In the rows, zero is written as 128.
A single turn carries every row of the set below to another of its rows. Some are shown first; where does it send the rows asked next?
Z_667: [120 148 127 143 109 147 142 128 117 131 102 100 133 139 138 115 113 129
 140 145  88 132]
Z_791: [135 100 154 129 112 131 129 140 106 158 136 113 159 121 138 125 123 129
 100 157 118 120]
Z_710: [130  97 149 130 108 127 129 145 115 147 132 116 162 111 137 130 119 131
 100 152 129 126]
Z_302: [109 128 134 138 101 127 122 130 113 149 112 133 134 119 161 107 114 110
 102 144  96 144]
Z_222: [112 132 123 153 131 158 137 122 112 137 117 130 125 111 118 123 126 128
  82 175 133 123]
Z_317: [113 149 119 134 105 163 134 124 119 133 108 108 131 132 136 112 120 131
 139 159  91 145]
Z_225: [145 123 120 130 145 167 158 135 132 139 109 110 107 135 126 122 113 121
 109 157 122 141]
Z_927: [122  96 145 134 108 131 117 149  93 153 121 120 144 118 131 120 129 125
  98 174 118 122]
Z_295: [120 143 123 153 100 153 134 132 117 126 102 101 128 131 123 117 113 137
 138 152  90 143]
Z_344: [138 133 124 132 139 167 160 139 132 141 108 126 112 144 123 123 127 116
 112 155 119 133]
Z_722: [126 132 119 124 148 171 130 131 120 159 130  98 132 129 121 121 129 122
 106 167  93 140]
Z_396: [129 124 139 144  96 131 129 125 125 146 130 111 142 113 158 116  97 123
  95 137 105 160]
Z_353: [138 115 143 158  92 138 139 154  97 127  91 101 131 130 136 131 111 108
  90 148 109 138]
Z_35: [122 146 117 140 102 165 135 126 120 129 113  94 130 130 133 115 111 137
 134 162  97 156]
Z_265: [129 109 142 136  93 131 131 155  97 135 118 105 150 120 136 138 127 113
  82 161 136 136]
Z_607: [149 113 152 151  99 137 146 141 115 136 105 110 150 124 139 136 112 116
 102 124  99 130]
Z_16: [130 137 123 132 137 175 135 134 124 155 138  97 138 134 114 127 132 125
 101 165  98 146]
Z_932: [120 118 152 137 127 164 120 135 125 121  87 116 121 110 137 128 130 111
 101 146 133 160]
Z_244: [137 102 148 129 104 129 133 143 111 144 127 114 165 109 137 141 125 121
  95 139 125 129]
Z_842: [119 133 131 138 145 151 147 111 121 147 124 130 139 113 136 121 121 124
  90 156 126 110]
Z_593: [130 134 130 151 133 157 150 115 121 137 131 107 135 115 130 127 110 131
  76 165 140 130]
Z_817: [124 125 160 131 129 164 128 130 134 127  95 124 135 115 142 131 136 111
 107 132 129 151]
Z_638: [121 154 125 124 121 168 142 135 147 140 115 115 132 125 117 109 135 113
 118 143 114 125]
Z_42: [123 108 147 138  95 128 130 156 104 139 128 111 154 125 135 131 123 123
  89 168 139 131]
Z_256: [123 136 113 133 120 172 128 137 141 131 110 103 116 106 106 106 122 124
 113 157 118 141]
Z_881: [142 124 121 140 134 173 153 139 135 138 110 124 110 131 110 125 123 129
 112 158 120 144]
Z_108: [133 101 139 148 107 134 128 144 101 135  84 121 132 112 135 126 114 113
 107 136  92 126]
Z_354: [130 150 120 122 126 165 145 135 140 134 115  83 121 126 130 105 114 111
 105 153 126 136]
Z_401: [123 150 121 130 110 160 139 120 124 135 115  94 135 133 144 114 110 131
 138 154  95 147]
Z_615: [113 131 133 158  80 138 122 139 114 138 119 125 132 121 142 115 114 120
  90 155 107 164]
Z_655: [122  95 137 126 110 127 119 148  95 142 107 119 145 103 137 131 128 115
  96 155 122 125]
Z_263: [121 140 119 130 138 172 131 138 114 154 128  99 129 139 117 122 135 118
 100 174  98 142]
Z_966: [117  96 140 128 110 123 120 151  99 145 116 118 146 113 140 123 121 122
  98 167 129 122]
Z_753: [128 129 159 133 125 163 133 134 129 122  97 104 130 123 147 131 127 107
  96 141 138 159]
Z_661: [128 141 124 147 108 150 141 127 118 127 106  84 129 132 136 115 100 134
 134 150  94 144]
Z_181: [134 104 151 139  99 134 128 150  98 148 134 102 150 128 132 126 121 127
  87 174 130 132]

Z_791 -> Z_927
Z_344 -> Z_881
Now find these:
Z_638 -> Z_256
Z_295 -> Z_661
Z_265 -> Z_244
Z_35 -> Z_401
Z_302 -> Z_615
Z_842 -> Z_222
Z_42 -> Z_710
Z_16 -> Z_722
Z_817 -> Z_932
Z_108 -> Z_353

